In the rows, 128 means zero.
One turn sends every row of this set to another row. A few are shown first. Where does it send the rows asked after them?
Kipe: [140 109 121 105 121 118 151 139 105 152 133  91 153 106 111 134  93 150
 131 129 119 125  98 116 103 132]
Sanat: [131 110 132 100 130 124 143 128 104 167 113 115 155 115 119 141 105 148
 117 121 122 155  87 115 106 140]
sop: [116 120 139 139 129 154 144 132 124 173 125  93 118 127 138 126 150  98
 121  96 122  95 116 132 164 125]
tefe: [ 99 122 130 121 131 162 127 120 116 175 117 106 126 139 150 124 166 119
 121 121 121 110 110 154 148 133]
kuda: [116 137 128 115 128 136 121 116 166  91 131 150  85 144 105 111 131 134
 118 144 135 105 163 129 137 118]
muve: [124 126 126 103 127 153 119 104 157 112 121 138  98 135 127 132 156 139
  99 148 124 117 177 139 147 114]
zilil: [112 104 135 102 124 137 135 152 114 148 122  95 154 127 108 125  99 133
 134 126 133 128  76 125 114 144]
vaf: [115 136 155 128 112 140 118 128 152 170 114 125 114 142 141 107 168 106
 140  98 124 128 118 133 158 128]
bize: [147 112 131 103 121 105 152 143 103 158 117  94 148 117 130 141 108 126
 124 148 149 145  97 127 128 148]
zivur: [142 116 123 165 138 118 138 169 134  79 121 104 123 117 156 137 119 116
 119 114 119 124 140 140 131 132]
ligod: [128 139 111 168 125 109 122 148 111  92 145 118 132 121 150 131 122 120
 139 123 109 109 129 150 105 134]
Guda: [136 146 152 122 169 129 133 111 129 117 153 153 113 124 110 158 101 147
 136 128 117 173 123 112 121  96]
mopa: [135 112 150  96  92 123 136 146 119 156 114 105 158 126 117 118 120 137
 134 122 130 161 104 113 109 143]
tam: [143 143 150 132 168 133 141 124 140 106 168 127 105 114 109 151  95 139
 148 125 115 139 131 113 137  83]
vuto: [149 138 127 110 117 111 122 107 153 109 132 144  97 128 121 141 137 118
 109 165 142 120 175 130 149 120]
Simik: [ 97 115 137 124 121 157 125 136 144 152 107 111 111 146 128 108 153 102
 118 112 135  92 116 140 160 141]
Koguk: [135 153 167 123 149 119 129 132 145 123 150 139 116 129 116 127 109 144
 170 119 121 176 108 114 124 100]
kulo: [135 133 114 118 111 127 134 105 153 116 131 135  93 124 115 116 140 136
 108 137 122  87 177 123 134 115]
narog: [137 115 132 156 120 132 107 157 125  90 143 108 149 116 143 161 120  97
 119 118 105 119 138 142 125 131]
nenog: [126 140 124 117 123 129 130  93 145 119 120 165  90 134 119 123 148 140
  98 136 126 124 174 122 132 119]
Luvi: [154 150 142 123 171 102 131 123 139 120 153 133 111 115 124 158  96 133
 156 150 134 157 108 128 139 103]
Kada: [127 106 135  97 140 143 155 143  96 144 123  92 150 122 125 141 107 158
 125 140 129 159  97 131 111 131]
galeb: [122 139 135 135 126 126 130 119 124 173 123 116 110 137 150 130 161  88
 127 131 142 106 117 146 168 137]
gad: [143 122 104 153 136 107 102 149 148 101 121 117 136 108 154 137 120 120
 131 114  96 101 119 150 123 134]
mefo: [140 135 143 105 100 119 122 119 167 107 120 150 101 136 114 108 143 140
 121 136 130 142 173 114 132 118]
gesat: [123 136 151 116 163 133 130 136 139  94 158 132 117 130  95 138  83 146
 154 139 129 151 108 118 119 103]
Novo: [110 121 139 130 133 150 139 118 126 177 101 124 114 137 144 126 162 107
 104 100 127 122 117 131 159 136]
rup: [132 143 136 114 179 136 133 116 145 106 145 138 104 122 122 144 105 168
 148 144 115 157 122 133 125  92]

Sanat moves to Novo
Kipe moves to sop
Now find these:
Kada moves to tefe
zilil moves to Simik
galeb moves to vuto
zivur moves to ligod
mefo moves to Koguk

One turn sends every row of this set to another row. A few are shown first. Where does it send the rows asked after them?
vud: [155 121 142 100 149 112  86 115  89 127 128 140 104 125 136 134 103  88
 129 104 106 118]
git: [152 135 136 112 152 128  93 104  88 122 130 146 101 143 158 141 116 101
 130 115  88 135]
Daz: [113 140 125 118 141 117 133 136 106 103 110 156 136 127 121 172 142 162
 126 117 149 104]
toz: [145 118 136 109 155 122  77 104  93 116 128 139 106 128 151 131 115  93
 135  93 104 134]
kup: [127 110 133 126 148 149 126 166 137 122 149 121  93 150 109 191 132 107
 114 114 152 134]
pubap: [114 115 133 127 145 145 130 163 134  98 151 130  92 157 105 173 128  96
 101 118 157 131]
ges: [150 129 155 114 135 117  81 106  79 120 132 144 115 136 148 130 119  98
 141 122 102 130]
Kubug: [128  92 153  96 124 115  89 169 111 115 104 112 136 139 123 133 137 144
 113 161 139 177]
fiv: [120 141 120 136 140 122 141 131 103  96 117 151 152 148 132 161 147 155
 136 105 157 108]
Tigib: [106 114 125 103 164 121 143 128 145 117 120 127 117 123 155 117 131 149
 131 121 111 107]
ritod: [151 131 137 114 143 114  86  96  91 118 125 136 101 124 153 125 112  95
 126 111 109 121]
Bogov: [120 118 105 137 122 109 103 114 153 112 120 109 139 162 132 105 147 137
 133  96 153 134]
Dekoz: [127 136  93 128 120 117  88  99 150 104 114 108 127 176 137 122 146 136
 128 108 149 128]
lagaz: [132 152 121 127 133 132 133 143 115  94 103 147 155 134 138 170 156 148
 132 117 137 113]
tiri: [137  86 140  89 112 117  80 148 106 102 107 106 147 146 143 135 123 141
 113 148 141 178]
reka: [124 116 139 125 149 129 121 151 132 114 165 121  96 169 109 176 128  87
 106 117 147 147]
muf: [128 114 154  95 117 125  78 163 121 113 102 108 142 142 142 118 137 144
 123 143 137 181]
didu: [153 132 139 102 146 119  89 104  76 107 140 132 115 141 145 136 110  90
 135 103 103 129]
seguk: [126 100 146  96 113 127  73 150 107 107 108 103 144 136 145 141 133 156
 126 143 156 173]
ligav: [112 129 128 123 143 135 118 162 132 129 144 124  99 171 104 185 125 102
 103 118 158 144]
Zuk: [ 92 126 110  90 170 126 130 135 155 117 117 125 120 124 145 121 130 128
 130 124 116 117]
vodim: [130 110 121 120 142 133 124 171 135 115 155 111 102 160  96 174 126  96
 100 114 145 144]
mosu: [113 106 115 102 160 116 141 110 163 118 125 119 110 127 157 123 128 137
 127 125 109 129]
vil: [131  99 155  88 108 127  85 161 104 108 106  99 143 135 135 130 128 149
 121 154 133 160]
tove: [134  96 141 102 109 121  94 154 111 100  92 110 148 138 139 129 135 141
 125 155 154 178]
bodek: [124 130 113 138 105 121  93 116 149  96 124 125 144 163 130 110 152 133
 146  98 155 135]
zava: [133 117 138 121 131 147 117 178 130 102 164 123 100 159 114 178 124 102
 105 119 156 135]

kup moves to seguk
Dekoz moves to Zuk
Now find these:
Tigib moves to fiv
ritod moves to pubap
reka moves to Kubug
didu moves to vodim
git moves to ligav
Daz moves to bodek
zava moves to tiri

One turn sends every row of this set to another row. A few are shown first. Where does it send the rows asked after them?
mugum: [117 126  69 140 134 106 128 113  64 147  85 170 143 163 154 141 139  84
 112  66 105  85 167 141 156 135]
teze: [149 141 148 128 160 150 132 157  88 158  88 126 125 154 139 124 126 118
 122  72  66 115 154 144 135 149]
mot: [105  87  91 151 161 127 162 126  79 115 116 188 175 134 152 125 108 152
  88 102  77 101 147 121 114 144]
Rez: [122 122 112 152 159 123 151 118  98 127 120 156 124 145 172  99  83 168
  77 121  77  65 161 130 118 135]
Sefe: [126  90 134 159 138 133 109 108  50 133  99 146 123 139 148 115 131 120
 114  75  73  92 159  99 150 181]
Foz: [110 132 102  81 158  86 140 116  90 153 100 149 143 159 168 140 124 146
 105  88  48 100 171 158 119 131]
saru: [128  98 126 152 176 129 120 141  48 120  77 145 110 151 166 159 124 131
  89 106  50  87 166 148 154 149]
Bude: [115 132  99 153 172 165 133  75  78 151 105 145 126 150 133 148 163 114
 102  84 100 100 120 124 130 116]
sumam: [ 97 112 139 155 160 127 133 128  61 151  69 121 113 165 147 125 121 136
 132  96  55  87 180 171 136 130]
Vomol: [134 143 135 161 129 103 126 148  68 136  89 135 163 149 164 156 131 156
  89  99  72 104 152 164 145 158]
Muna: [ 72 136  93 157 160 121 140 123 120 151 124 163 157 161 187 115 155 127
  83 116 105 109 156 128 155 125]
vut: [ 94 107 108 110 176 108 108 102 102 133 111 149 151 150 155  87 143 147
 108 120 111 104 152 100 162 121]
piv: [134 105  93 172 163  89 173 119  73 159  70 153 123 160 144 138 136 156
 100  81  79 108 165 144 104 137]
Sada: [107 104 120 142 155 122 102 151  79 117  93 154 135 129 189  93 114 145
  77  95  82 108 166 128 100 121]
guge: [122 113 142 142 143 151 131 141 115 121 129 157 134 125 159 152 139 108
  95  91  84  80 179 140 152 113]
bavif: [138 128 103 120 144 112 129 117 120 139 114 144  96 148 176 137 118  93
 123 104 106 106 149  96 140 140]
bek: [137 104 109 158 150 121 131 126 110 139  94 128 141 146 174 100 127 175
 124  79  72 103 116 136 170 149]
tid: [108 126  92 130 154 126 110  58  75 138  99 158 143 175 144 163 127 122
 127 103  89 109 149 102 129 105]
rigun: [ 92 140 110 173 150  99 116 116  72 127  94 149 145 170 164 103 108 147
 107 114 111 124 181  86 159 129]
Nibe: [109 124 111 115 143 128 115  89  99 191  85 156 124 157 123 139 110 154
 128  83  91 131 129 125 155 122]
gagu: [ 96 124  84 134 156  99 118 106  94 151 112 130 129 145 141 153 106 155
  42  84  85  99 151 138 162 124]
Dov: [115 131 144 149 117 130 125 100  92 166 100 129 129 146 166 109 167 167
  98  89  81 124 143 122 113 112]
Ser: [ 66 136 120 138 153 140 139 129  94 117  95 155  90 160 136 164 117 139
 111 110  77 114 186 142 145 149]
topuv: [103 136 103 133 156 137 128 122  94 160 105 159 100 131 194  77 104 131
 106  95  82  97 184 154 136 142]
Bon: [133 100 119 172 157 123 171 123  67 126  95 125 123 149 168 134 112 121
 133 118  45 105 164 142 134 151]
gik: [124 130 118 155 161 133 140 119  83 103  82 173 128 156 150 147 156 156
 135  96  97 127 146 102 134  91]
ver: [125 112  94 109 169 137 146 112 104 169 118 168 149 179 156  97 158 132
  66 110  85  95 151 110 127 124]
Loba: [ 82 125 104 139 163 137 160 114 105 153 104 188 131 158 148 101 103 140
 147  96 101  69 164 147 135 145]
gez: [148 132 125 136 162 104 142 119  87 136 104 138 137 134 134 151  84 142
 127 106  73 113 189 144 172 135]
Budi: [ 93 105 117 119 164 149 105 134  63 140  82 206 136 132 171 108 152 149
 109  82  89 107 158 141 134 148]
zud: [ 97 124  61 151 134 133 116  84  80 132  82 139 142 168 151 151 149 128
 106 105 106 120 113 141 143 136]
fek: [108 145  88 160 131 145 150 143  75 146  98 155 126 170 157 110 149 116
  56 116 110 119 172 131 137 150]
Bima: [126 146 118 118 191 123 144 107  55 151  99 147 114 159 126  90 133 140
  81 103 100 100 170  95 125 135]
difuz: [121 118 116 163 114 112 146  96 103 147 113 153 146 123 137 160 126 135
 116 116 120 114 119 127 149 131]
Taf: [ 91 145  97 125 144 154 156  87  61 131 115 136 142 162 116 122 132 156
  95  84  58  99 128 126 155 152]
Muli: [109 135 119 118 149 125 118 121  79 167 105 168 139 139 149 180 141 110
  78  79  88 118 115 118 122 140]

topuv moves to vut
Loba moves to rigun
Sefe moves to Taf
Now find these:
teze moves to Nibe
guge moves to Dov
tid moves to Bon

One turn sends every row of this set to another row. A few are shown first. Where does it send the rows asked after them?
R: [125 142 107 107 122 127 151 125 167 118 115  82 109 143 108]
F: [143 153 114 117 120 124 141 126 162 114 119  76 112 139 108]
G: [160 157 130 148  84  73 137 152 151 132 105 131 116 142 156]
K: [138 100 107 160 102 112 118 156 144 149 117 163 120 112 148]
B: [142 117 117 115  95 128  93 143 148 146  89 114 109 159 103]
T: [156 150 124 151  74  69 139 153 152 143 113 134 118 138 141]
X: [150 142 120 150  79  64 138 144 153 143  98 128 104 136 151]
A: [137 130 132 109 123  97 146 139 190 141 168 136 149 123 151]
D: [113 100 131 123 142 134 102 128 156 164 144 111 131 128 134]
V: [146  95 123 153 105 112 115 157 151 149 113 169 116 122 143]
H: [112 102 130 116 139 129 107 125 151 170 133 112 146 144 143]
W: [132 147 111 109 112 122 143 129 158 103 123  78 120 142 108]
S: [142 117 139 106 120 106 150 125 182 139 166 132 149 127 156]
P: [134 120 128  97 117 102 148 126 185 153 161 139 139 121 164]
Z: [149 113 102 113 105 121  98 143 164 138  83 116 111 158 105]

S moves to F
G moves to A
R moves to X
Now find these:
H moves to Z
D moves to B

One turn sends every row of this set to another row. A few are shown first. Where does it send the rows asked after them?
Bitu: [124 149 119  80 130  82 141  82 107 126 184  94 162 139 109 161 121 141
 130  93 159 126 177 140 129 113 109 111 111 130 136 100 155 115 159 118
 107 141 111 116  90]
bidur: [168 157 165  90 109  76 141 101 179 100 163 112 149 152 140 131 130 126
  93 128 122 152 148 113 126  75 129 168 153 142 151 122 103 163 123 127
 108 130 126 156 149]
Guv: [116 113 103 104 108  81 111 141 114 157 143  67 110 148 167 131 105 129
 103  76 116 152 207 137 118 104 122 109 130 129 121 132 142 128 124  92
 113 120  94 157 144]
tas: [175 154 160  91 101  74 141  99 174  99 161 122 156 153 143 131 134 132
  92 121 123 147 156 124 124  79 139 170 149 137 152 112  90 156 123 124
 105 128 140 153 147]
nugo: [168 155 145  63 109  66 132  91 169 108 164 113 147 138 140 140 120 142
 104 132 101 148 162 100 122  91 125 180 156 147 151 119  99 158 116 116
 111 120 143 148 148]
futiv: [169 154 147  61 104  69 132  89 166 107 165 116 150 134 142 139 125 142
 106 131 102 143 163 104 122  89 124 179 158 142 152 119  93 156 115 115
 109 119 143 146 147]
muda: [122 150 117  83 133  78 141  82 110 125 182  93 161 141 108 162 119 142
 131  93 160 128 177 136 130 113 109 110 110 132 135  99 160 116 158 118
 107 142 113 119  92]
Gumub: [153 114 133 101 123 118 126 138 111 140 161  78  88 151 134 124 129 117
 125 121 135 129 201 153 120 119  97 126 110 125 159  93 160 119 167  98
  96 138  66 115 132]
komo: [123 150 117  82 132  78 141  83 108 125 182  96 163 141 109 162 120 142
 129  92 160 127 179 138 129 112 110 111 110 129 135  98 157 115 158 119
 107 141 115 117  92]
Mato: [145 119 125  87 126 117 156 110 129 168 135 101 103 148 168 132 120 134
 120 103 120 145 182 153 114 107  59 120 156 144 142 122 177 127 146 123
  98 128  77 109 143]
vamup: [123 106 110  92  90  97 114 130 102 155 149  81 117 132 174 125 121 129
 105  74 118 140 212 158 117 102 120 109 134 116 125 131 119 118 122  88
 108 118  91 146 140]
vusem: [172 156 157  96 109  68 141 104 178 100 161 116 153 158 141 132 126 131
  91 124 124 152 153 115 126  78 136 169 148 143 150 114 100 162 122 125
 109 128 139 158 149]
Gifiz: [165 162 146  84  96  70 144 100 167  99 168 120 152 163 149 139 135 134
 100 134 120 151 152 101 120  94 122 168 153 155 151 114  97 171 129 141
 121 124 133 143 144]
Rodo: [169 155 145  63 105  65 132  92 168 106 163 116 151 137 141 140 122 143
 104 130 102 145 163 102 122  91 126 180 155 144 152 116  94 157 115 116
 110 120 147 148 148]
fuzo: [166 161 149  80  92  75 143  96 164 101 171 119 152 158 151 138 141 131
 100 135 120 148 151 106 120  92 117 169 157 152 152 117  93 170 128 142
 120 124 128 139 145]
luma: [160 113  95 105 118  90 158 118 124 166 116 128 121 170 174 136 111 155
 116  81 117 139 205 164 109 125  99 122 132 137 146  88 156 111 148 119
  99 127 135 113 138]
tori: [145 121 102 106 139  87 156 123 137 168 119 103 106 174 166 138 100 144
 116  94 115 155 191 139 112 118  80 121 141 152 141 104 188 129 149 123
 104 129 109 122 144]
bel: [161 114 113 115 125  98 125 145 112 138 150  91  96 169 136 129 119 130
 121 108 133 129 214 153 119 130 121 125  96 124 162  72 153 112 168  98
  97 138 102 120 130]
dafi: [124 108  98 104  98  81 114 136 105 156 142  81 117 145 172 130 110 134
 103  69 117 146 216 151 116 107 131 110 125 121 124 122 125 120 123  90
 110 119 107 154 140]
fato: [168 160 147  80  89  74 145  95 162 101 169 125 153 159 152 139 140 134
 100 132 120 146 155 110 119  94 121 169 155 150 153 113  88 166 127 141
 119 124 133 140 144]
lapi: [130 120 125 108 108  83 169 138  72 127 127 105 122 144 137 170 100 141
 118  98 115 123 216 126 163 131 107 127 123 114 143  85 140 107 146 100
  97 105 113 131 134]
rav: [168 156 148  61 106  70 131  89 168 107 166 112 147 134 141 140 124 140
 106 133 103 146 161 101 123  89 122 179 158 144 151 119  98 158 115 115
 110 118 138 147 148]
Puru: [121 127 129 109 120  83 167 143  81 129 128  89 114 146 130 173  94 135
 118 105 113 132 208 110 165 126  96 127 126 123 139  95 161 119 146 102
 101 106  98 137 139]
div: [131 119 139  97  99 101 170 129  67 127 136 105 121 128 139 168 114 134
 120 104 118 117 212 135 163 126  93 127 133 109 143  95 135 107 144  98
  93 104  93 124 134]
Maku: [168 160 143  85  92  69 144  98 165 101 166 124 154 163 150 139 137 135
  99 132 119 147 155 107 120  96 125 168 151 153 153 112  91 167 128 140
 119 123 139 142 145]
tana: [151 118 121 113 135 100 124 147 119 140 152  76  88 169 132 128 115 121
 122 116 131 137 203 141 121 125 106 125 103 132 159  85 170 122 169  98
 100 139  82 123 134]
sedil: [121 124 143  98 111 100 167 132  76 129 138  89 112 132 132 168 106 129
 121 113 116 126 203 119 164 120  82 126 137 117 139 105 155 118 144 102
  98 105  78 130 138]
Mab: [160 108 118  86 105 119 159 103 115 164 133 129 117 143 177 129 130 145
 120  90 120 131 197 179 109 114  78 121 149 130 147 104 144 110 146 118
  94 125 102 101 138]
tosur: [123 151 119  81 131  81 142  83 109 125 185  92 161 138 108 162 119 141
 130  95 160 128 176 138 129 112 107 110 111 131 134 101 158 116 161 118
 105 141 109 117  91]
maval: [163 110 125 103 113 116 126 135 105 138 157  95  97 153 138 123 134 125
 123 111 134 122 211 166 118 125 110 127 104 117 163  79 141 108 167  95
  94 137  86 111 129]
gim: [114 111 114  93 100  95 113 134 109 156 151  67 110 134 169 128 115 124
 106  81 118 148 204 144 119  99 110 108 137 125 122 139 136 126 122  91
 111 119  77 151 143]
Difu: [173 153 167  86 102  81 143  96 173 100 167 117 153 147 143 129 137 127
  94 127 126 146 152 124 126  75 130 170 155 137 152 120  94 159 121 125
 105 128 127 151 147]

Bitu moves to komo
Maku moves to Gifiz
Difu moves to tas
Now find these:
Rodo moves to nugo
tori moves to Mato
gim moves to vamup
Gumub moves to maval
sedil moves to div

One turn sends every row of this set to another row. A few are shown first. Where does it send the rows asked after them?
Feva: [106 129  85 135 115 127 110 144 120 155 100  96 142 151 140  98 138 114
 138 125]
Gon: [146 163 118 114 119 121 127 119 130 136 122 140 120 112  95 117 131 149
 130 167]
tegog: [157 169 119 122 121 120 121 115 120 143 121 138 121 109  96 119 127 147
 131 168]
gides: [122 120 109 143 145 128 156 140  93 127 124 160 161 124 131 143 181 130
 145  88]
nes: [136 122 108 162 142 124 155 121  92 136 121 153 157 122 138 126 189 131
 140  85]
fisil: [114 130  86 141 118 125 107 143 110 160 100  95 145 151 145 100 135 112
 140 126]
Fasa: [130 127 102 132  95 126 107  87 150 121 111 138 163  95 150 130 157 146
 105 119]
Zit: [134 122 114 121 123  99 123 118 111 126 145 132 145 118 125 129 133 133
  79  69]
bimeg: [145 153 124 188 133 112 123 125 144 122 124 130 135 129 115 135 131 156
 176 132]
tisuz: [150 129 112 130 130  97 119 115  96 139 144 132 147 115 129 135 126 129
  86  73]
vin: [157 167 120 129 117 120 124 106 127 143 121 138 119 109  99 109 134 148
 128 165]
Nosu: [120 118 108 151 139 128 158 129 103 124 123 155 156 123 133 129 192 134
 140  83]
tebe: [168 119 117 131 141 151 148 129 143  97  92 118 130 152 150 102 143 124
 127 110]
kob: [138 123 110 154 151 125 152 132  81 139 121 158 160 123 136 142 179 126
 146  88]
Mutoz: [161 137 104 150 106 120  95  81 119 146 109 139 167  92 158 139 145 135
 115 124]
vofim: [109 130  85 134 119 126 107 148 113 155 101  97 146 152 140 104 133 111
 139 130]
Ribe: [145 123 113 132 121  98 121 109 106 134 144 129 144 115 130 123 135 132
  80  68]
Zonur: [145 165 120 120 114 120 127 109 135 136 122 137 119 112  95 109 138 152
 126 162]
zusib: [134 148 123 179 133 115 127 133 154 112 126 132 136 130 111 137 131 161
 175 132]
Domu: [112 130  84 142 116 126 109 138 117 157 100  94 143 152 143  93 139 113
 139 126]
mikib: [137 150 124 187 128 114 127 124 152 116 125 129 134 128 114 129 138 160
 173 129]
bik: [162 120 118 117 150 150 145 146 136  96  93 123 134 153 145 121 129 120
 132 113]
fekun: [141 152 123 181 136 114 124 134 143 119 125 134 136 130 113 142 126 157
 178 133]
rizi: [117 126 101 106 111 128 104 117 141 115 112 148 170  96 138 163 133 142
 114 125]
Soza: [151 136 102 125 121 122  94 113 110 141 113 147 175  94 147 171 120 131
 123 131]
relu: [136 124 113 118 127  98 121 125 103 132 145 135 148 118 126 142 125 130
  87  72]
lili: [182 126 118 129 157 146 140 142 118 111  92 122 136 151 151 123 124 115
 137 115]
kav: [186 126 118 142 147 146 142 123 124 112  91 116 132 150 156 104 137 120
 131 113]

kav moves to tebe
Nosu moves to gides
zusib moves to fekun
Now find these:
Soza moves to Mutoz
Feva moves to vofim
Ribe moves to Zit
Gon moves to tegog

